In the rows, 128 means zero.
The rows of Y fall into several groups, and each row is roughly a mix of its group's hidden directions.
Y:
[[175 121 134 166 168  79 131 154 154 119]
 [146  99  96 144  94 116  97 119 118 193]
 [158  90  95 160 163  88 126 131 122 170]
 [ 87 154 160  87 113 156 145 144 167  96]
 [147 124 170  55 116 166 127 130 120 132]
 [152 115 133 128 162 157  98 143  67 167]
 [143 120 108 210 145 124 113 103 152 122]
 [177 193 153 115 140 130 145 147 105 148]
 [131  50 129 108  91 140 121 155 125 144]
 [168 124 145 163 139 157  85  83 155 109]
 [143 146 159 128 187 114 158 145 136  76]
 [132 101 161  76 124 130 131 184  94 145]
 [ 82 167 133 142  62 148 113 133 137 113]
 [147 124 135 166 107 148  52 111 112 120]
 [151 146 160 149 103  93  87  80 121 158]
 [106  96  81 146 105 117 157 168 157  94]
 [157 155 148 139  90 132  93  78 172 136]
 [ 83 138 121 157  61 138 114 143 123 162]
 [107 148 146 106  70 174 132 129 102  92]
 [171 127 147 166 135 151  97  80 168 118]
 [151 129 160 110 138 145  55 115 116  92]
 [141 137 135 157 138  85 147 144 187  84]
 [108 139 137  74  98 178 162 159 125 117]
 [ 93 130 153 132 108 170 122 104 154  66]
 [142 152 156 118  64  82  93 119 124 125]
 [129 121 135 113  79  76  69 126 133 145]
 [140  83 137 163 169  84 112 110 131 167]
 [ 99 185 135 155 166 143 106  89 102 131]
 [173 124 152 173 132 128  97  95 176 127]
 [118 140 120 140 102  86 154 125 194  94]
 [157 134 142 119  78  66  93 120 145 140]
 [130 169 112 153  97 128 110  67 166 125]
 [108 108 133 154  82 139 113  92 178  92]
 [140 141 164  52 102 159 128 118 129 134]
 [104 198 133 147 165 150 136 106 106 109]
 [156  97 136 146 150 161  83 126  80 162]
 [152 138 158 132  68  79 100 101 135 130]
 [152 151 149 141 184 103 148 171 138  92]
 [166  78 124  99  95  98 120 162 148 155]
 [109 181 171 125 128 132  93 103 138 175]
 [149 125 140 171 141  93 131 143 185  85]
 [135  48 134 159 138 104 128 121 103 146]
 [153 145 155 139 189 107 150 158 137  86]
 [160 150 121 125 175  92 144 180 107 153]
 [138 167 127 154 105  97 106  82 180 127]
 [100 175 164  77 134 156 137 138 163 136]
 [115 181 116  97  80 173 138 149 116 121]
 [118 131 135 130 119  95 164 102 185  77]
 [ 96 102 149 170 122 163 123  69 109 119]
 [ 67  77 122 135 108 149  91 113 113 120]
 [145  62  88 156 115 115 146 142  99 108]
 [131 178 179 119 148 130  91  84 129 140]
 [ 91 176 131 106  80 162 135 145 147  97]
 [106 160 121  89  89 171 153 156 135  92]
 [180 154 126  92 114  91 141 176 144 138]
 [ 86 118  87 148 194 138 115 110 144 134]
 [157 105 126 122 156 143 107 124  68 179]
 [ 83 168 123 132  62 153 123 146 138 128]
 [133 152 105 185 120 112 128  80 175 129]
 [111 114 110 104 143 174 172 179 120 101]
 [154 115 141 137 168 161  94 147  72 155]
 [117  78 159 126  73 166 133 128  97 118]
 [170 101 145 177 146 161  86 106 137 116]
 [155  90 148 109 199 106 140 120 138 148]
 [109 171 161  72 116 172 141 136 137 112]
 [ 94  97 155 140 100 162  90 102  84 143]
 [144 103 151 139 158 178  88 122  78 137]
 [ 94  70 131 151 140 171 108  99 106 148]
 [120  88 133 112 167 130 146 186  85 122]
 [158 117 127  97 177 108 154 114  80 162]
 [117 195 170 107 140 139 102 105 147 150]
 [120 140 128 150 110  94 146 136 195  83]
 [105 135 123  58 144 160 166 128 103 110]
 [131 165 116 168 103  95 100  87 170 127]
 [161 191 129 101 127 109 160 168 134 109]
 [133 176 153 160 156 164 158  91 102 118]
 [182 151 116  98 133  88 143 171 154 144]
 [108 108 114  98 179 145 183 150 105 108]
 [140  77 125 180 147  85 107 107 115 149]
 [139  98 146 153 181  84 111 107 144 165]
 [128 113 142 147 179  86 113 119 159 181]
 [137  79 101 113 126 137 169 155 124  72]
 [183 104 165 169 130 135 108 117 169 144]
 [111 162  87 177 132 109 124  82 155 107]
 [153  63 114 110 100  96 119 150 160 147]
 [114 112 148  72 133 112 139 187  93 135]
 [142 154 121 161 110 148  83  67 150 112]
 [149 146 158 116  58  85 107 125 126 118]
 [ 91 139  93 110 126 119 203 136 127 145]
 [120 172 148  68 118 175 145 144 124 147]
 [115 111  87 203 160 116 132 131 120 117]
 [ 89 127 113 139  57 149 106 116 163 122]
 [154 149 110  81 121  99 136 194 143 128]
 [146  85 100 109 122  79 101 148 167 156]
 [ 96 108 122 100  86 164 123  69 112 140]
 [164 120 160 163 104 112  62 131 141 139]]
Each list below has three rows that fit no group; the rest each fit one group, if only roughly. Name those rows in the order they come.
    Q_254: [151 180 165 123 175 125  85 125 131 150]
    Q_585: [156  63 115 115 122  81 131 155 139 153]
    Q_635: [149 109  90 116 173 104 149 153 181 144]
    Q_715: [121 196 152 158 148 139 126  80 115 124]
    Q_889: [129 152 107 186 110 115  78  89 145 121]
    Q_937: [147 132 167  80 181 136 141 112 143  89]
    Q_65: [126 103 149 116 192  98 140 128 181 123]
    Q_459: [ 83 126  68 138 167 148 156 153 132 133]
    Q_982: [142 114 119 144 193 176 165 126 123 149]
    Q_118: [150 142 144 125 171  82 175 132 152  90]
    Q_827: [173 106 110 125 154  76 144 117 111 176]
    Q_76: [180 132 146  93 112 142 160 181 112 145]
    Q_443: [140  58 125 123 170 112 167 147 136 132]
    Q_520: [121  64  91 162 119 104 142 142 146  95]
	Q_254; Q_585; Q_459
    Q_563: [174 114 182 116 119 144  70 127 135 127]
    Q_495: [107 125  93 107  63 128 101 165 153 132]
    Q_19: [178 127 127 163 161  97 108 174 135 156]
    Q_921: [151  85 152 118 194 103 137 112 144 107]
    Q_239: [142 183 148 114 151 129  98 102 119 184]
    Q_353: [160 173 120  97 120  72 107 155 145 148]
    Q_143: [130 142  78 183 164 108 145 158 148 124]
    Q_144: [ 81 138  91 122 146  92 183 154 116 126]
    Q_824: [117 146 131 149 185 121 153 160 137  71]
    Q_719: [135 148 140  88 182 131 159 142  75 136]
    Q_10: [104 105 130 176  60 132 114 123  99 122]
	Q_495; Q_143; Q_824
    Q_297: [164 138  84 181 131  95  98 107 105 132]
    Q_705: [ 97 204 145 127 107 139 100 121 153 141]
    Q_631: [111 116 161  65  93 165 141 151 142 112]
    Q_672: [136  44 114 131 140 119 153 138 113 103]
    Q_632: [115 177 150 130  94  93  75 105 110 130]
    Q_802: [131 144 137 137  55 102  89  95 129 142]
    Q_397: [121 179 142 156 145 138 166  90 137  81]
    Q_913: [114 120 144  78 103 118 144 189  99 152]
    Q_107: [160 139 140 143 181 136 110 181  91 143]
    Q_498: [167  85 142 124 165 175 103 122  95 144]
    Q_98: [144  97 147 137 184  92 160 166 151 125]
	Q_631; Q_802; Q_498
    Q_195: [150 195 151 140 113 151 133  80 123 150]
    Q_240: [115 151  80 166 130 151 140  67 140 115]
    Q_403: [179 125 164 152 111 129  69 109 152 129]
    Q_706: [123 152 136 163 129 115 137 167 180  75]
    Q_810: [115 183 112 123  86 184 126 117 132 152]
    Q_590: [154  87 112 132 110  65  96 149 141 151]
    Q_145: [119  93 121 109 174 168 146 155  81 106]
    Q_73: [ 97 155  89 145 120  78 174 143 141 152]
    Q_426: [145 141 170 120  67 121  87 131  94 142]
    Q_385: [122 139 150  64 146 165 159 155 140 157]
	Q_195; Q_810; Q_590
    Q_215: [ 87 181 154  92 101 159 133 141 155 137]
    Q_586: [109 171 144 145  99  87  88  83 128 111]
    Q_361: [123 169 112  98 143 115 142 183  91 165]
    Q_532: [178 173 107 129 126  76 113 156 145 115]
    Q_223: [163 149 128 124 157 148 103 136  69 174]
    Q_553: [144  92 161 130 194  96 122 103 130 147]
    Q_998: [152 116 179  58 121 138 134 148 134 145]
    Q_449: [159 201 127 137 170 120 157 124 135 126]
    Q_951: [102 186 134 123 176 142 149  98 126  92]
    Q_494: [169  56 141 118  94 124 132 140 135 153]
    Q_946: [126 104 113  99 109 150 121  80  86 179]
	Q_532; Q_223; Q_951
    Q_570: [132 105 160  63 154 148 166 155 124 132]
    Q_8: [140  92 123 121  96  70  87 123 164 140]
    Q_74: [ 77 144 119 137 177 177 141 119 107 102]
    Q_758: [ 84 187 125 148 155 132 122  99 125  87]
    Q_119: [132 143 133  75  96 182 148 133  95 105]
    Q_600: [131 100 118 136  94 102  51 108 128 131]
    Q_989: [116 210 138 119 108 146 102 119 131 153]
    Q_411: [162 124 169 154  96  92 116  74 128 141]
    Q_731: [ 83 177 165 110 135  97 112  98 143 155]
    Q_497: [ 93 121  79  88 111 105 165 169 119 123]
	Q_600; Q_731; Q_497
    Q_419: [135 180 159  93 168 138 110 118 144 171]
    Q_183: [164 172 117 127 174 106 149 177 117 145]
    Q_614: [128 169 144 141 153 110 147 181 156  81]
    Q_379: [151 114 122 200 120 132  75 119 137 123]
    Q_308: [ 77 178 110 146 172 139 110 103 119 111]
    Q_986: [147  66 118 126 141 158 154 164 104  93]
    Q_235: [ 75 170 130 144  82 131 115 138 170 117]
    Q_412: [138  49 116 145 139 110 149 134 119  92]
    Q_481: [140  63 120  97  98 125 110 166 124 160]
    Q_436: [177 159 131  70 126 113 167 144 147 125]
	Q_183; Q_986; Q_436
    Q_250: [113 143 109 146  58 156 121 130  94  94]
    Q_829: [164 123 138 137 170  74 159 133 164 101]
    Q_501: [ 83 119 122 157 116 174  90  81 129 142]
    Q_736: [175 134 168 133 120 138  70  98 157 127]
    Q_342: [146 172 142 147 173  97  95  99 144 161]
    Q_983: [142 125  66 170 149  81 122 135 151 119]
    Q_445: [105 159 134 151  66 147 111 134 179 127]
    Q_721: [173  83 138 100  93 117 145 171 140 151]
    Q_61: [134  89 180  90 104 133 129 178 110 122]
    Q_211: [ 96 117 102 121 156  94 185 170 112 133]
	Q_501; Q_445; Q_61
    Q_655: [155 182 119 115 132  94 172 166 103 134]
    Q_528: [119 102 111 139  71 106 133  86 177 126]
    Q_320: [159 131 131 102 172  76 179 128 117 141]
    Q_909: [ 80 175 100  84 109 114 158 107 126 128]
    Q_613: [ 84 108 127 158 149 144  81  82 109 151]
    Q_442: [144 109 146 107 173 160 122 108  65 144]
    Q_578: [ 82 107 117  93  66 153 131 112 146 143]
    Q_372: [ 63 158 121 148  75 142 144 144 117 127]
    Q_206: [127 107 130 103 123 183 172 175 102 113]
    Q_941: [151 152 120 168 123 100 140  88 189 137]
    Q_774: [113 118 117 114  97  91 157  73 174 114]
	Q_655; Q_578; Q_372
    Q_508: [ 75 149  79 108 120 123 175 134 100 129]
    Q_598: [130  91 142  45 136 142 120 132 132 110]
    Q_460: [178 137 121  93 120 112 166 181 154 119]
    Q_540: [ 67 118 128 183 114 159 110 113 110 145]
    Q_269: [114  80 114 120 141  96 179 172 112 108]
    Q_298: [117  83 137 128 110 139 125  55 148 100]
    Q_427: [161 131 124  77 125 177 151 125  82 109]
    Q_535: [111 134  76 194 158 124 128 105 128 111]
    Q_359: [112 177 124 111 133  94 171 166 161 104]
    Q_894: [102 173 119 127  87 144 126 133 153  67]
    Q_506: [ 87 160 149 133  61 151 110 124 104 138]
	Q_598; Q_540; Q_269
    Q_788: [169  71 149 125 167 123 133 115  83 128]
    Q_131: [182 145 128 131 183 120 132 140 134 180]
    Q_374: [ 89 177  99 140  73 134 118 146 154 137]
    Q_807: [165 111 151 114 195 117 151 106  96 118]
    Q_997: [157 116 147  95 128 164 102 116  70 162]
    Q_96: [ 68 131 145 155 120 149  95  88 101 104]
    Q_127: [120  93 152 123 131 172 116  62 121 101]
    Q_197: [147 139 110 113 153 116 129 162  77 188]
    Q_380: [150 183 168 142 103 128 105 103  91 154]
    Q_625: [107 130  85 197 135  93 103 130 119 117]
    Q_434: [106 126 102 116  81 162  98 126  97 179]
    Q_94: [156  75 106 146 123  98 160 171 112 104]
    Q_234: [144 121 116 123 121  62 165 101 174 125]
    Q_21: [130 208 128 118 133 136 101 125 135 171]
    Q_789: [109 119 126 119 104  92 137 150 194  85]
	Q_997; Q_94; Q_789
    Q_376: [ 71 160 125 128  79 133 131 149 171 139]
    Q_561: [125  85  88 132 121 122 166 161 144  76]
    Q_533: [ 80 121  93 135 117 132 143 168  69 138]
    Q_882: [126 164 114 134 114  77 150 169 177 112]
    Q_817: [130 168 122 156  86 122 123  93 187 114]
    Q_714: [180 158 113 112 137  87 160 150 170 129]
    Q_900: [ 70 115 117 155 151 139  82  85 118 136]
    Q_832: [ 90 144 105 122  65 116 138 118 178 119]
    Q_693: [ 78 142  88 118 137  93 180 150 112 131]
    Q_5: [ 95 166  93 144  72 124 138 150 104  99]
    Q_924: [170 156 168 139 113  82  82 108 129 122]
	Q_817; Q_5; Q_924
    Q_233: [136 185 155 111 140 147 109 115 121 190]
    Q_317: [158 146  93 180 142 111 117  77 156 130]
    Q_369: [122 176 127 151 183 164 161 100 121 122]
    Q_526: [138  80 139  93  77 112 106 166 120 151]
    Q_401: [137 123 144  68 127 174 163 142 110  92]
    Q_152: [133 111 112 110 175 184 162 170 119 133]
    Q_58: [181  87 131 118 118  98 111 137 145 182]
    Q_962: [ 88 147  99  94  88 121 172 149 101 150]
    Q_473: [110 116  94 188 150  74 130 112 118 114]
    Q_458: [141 108 130 114 146  96 143 176  80 174]
    Q_968: [ 99 120 121 121  69 132 135  81 171 106]
	Q_317; Q_473; Q_458
    Q_577: [173  84 162 167 133 152  85 128 134 134]
    Q_438: [ 96 100 101  94 137 107 187 127 109 159]
    Q_422: [ 94 170  94 144  66 142 127 153 136 128]
    Q_136: [157  67 113  94  86 122 104 137 155 138]
    Q_974: [127 158 147 145 158 117 144 170 163  70]
    Q_823: [130  96  91 155 156  85 134 151 149 176]
    Q_615: [160 106 137  94  71  93 102 157 131 147]
    Q_185: [112 166 128 146 119 100 143 164 183  87]
    Q_537: [165 115  83 141 138 113 131 139  95 190]
    Q_820: [111  77 115 161 130 100 144 142 157  74]
    Q_157: [115 148  95 182 142  84 151 110 167 124]
    Q_737: [ 82 170 119 157 175 148 119  92 121 110]
    Q_825: [127  91 125 168 114 176  89  86 112 121]
    Q_166: [120 139 186  89 125 172 129 117 102 164]
    Q_176: [108 181 104 144  67 153 103 130 115 138]
	Q_438; Q_136; Q_825
    Q_680: [122 123 140  52 131 171 150 136 100 128]
    Q_773: [124  48 106 109 111 128 118 148 153 150]
    Q_383: [129 126 113 173 187 167 165 141 128 111]
    Q_977: [152  89 122 127 132 146  99  98  82 181]
    Q_768: [ 92 118 126 118  79 136 140  75 165  99]
    Q_303: [126 146 172 158 129 112  80  78 109 150]
    Q_803: [108 152 140 161  99  93 102  67 136 108]
    Q_996: [104  68 124 109  81 133 123  99 160 106]
    Q_957: [111 142 111  83 120 181 126  89  98 161]
    Q_884: [125 154 170 146 160 108  81  90 130 163]
    Q_201: [126 124 109 174 148  88  98 120 150 184]
	Q_383; Q_996; Q_957
    Q_849: [129  68  86 155 121 107 155 153 133  94]
    Q_348: [162 103 163 116 195 104 119 101 129 133]
    Q_408: [126 123 129 102 150 147 170 188  80 127]
    Q_610: [150 124 180  69 100 140 112 147 125 157]
    Q_301: [123  62 103 137 135 146 142 159 133  78]
    Q_468: [172 114 159 154 119 153  69  99 145 121]
    Q_890: [137  72 121 106  94  94  90 148 142 159]
    Q_420: [135 155 119 170  88 122  73  86 140 130]
    Q_923: [ 87 158  96 105  78 125 154 131  97 157]
    Q_764: [136  77  99 125 126 159 152 164 138  76]
	Q_408; Q_301; Q_764
    Q_730: [ 95 125 135 146 116 105  67  75 123 147]
    Q_895: [121  97 150 141 119 143 128  68 161  78]
    Q_723: [131  88 116 115 102 143 112  71  98 172]
    Q_670: [104 139 129 122  73 181 126 151 153  90]
    Q_280: [ 89 184 120 154 145 106 106  88 135  98]
    Q_716: [ 78 146  86 113 139  96 179 147 115 124]
    Q_644: [121 120 117 129  82 108 148 141 197  95]
    Q_530: [109 162  98 194 161 117 127 150 144 106]
    Q_948: [106 169 178 138 145 112  87  92 152 146]
    Q_199: [113 151  94 185 118 106  80 101 128 109]
    Q_3: [128 168 127 121 146  86 116  87 177  94]
	Q_670; Q_644; Q_530
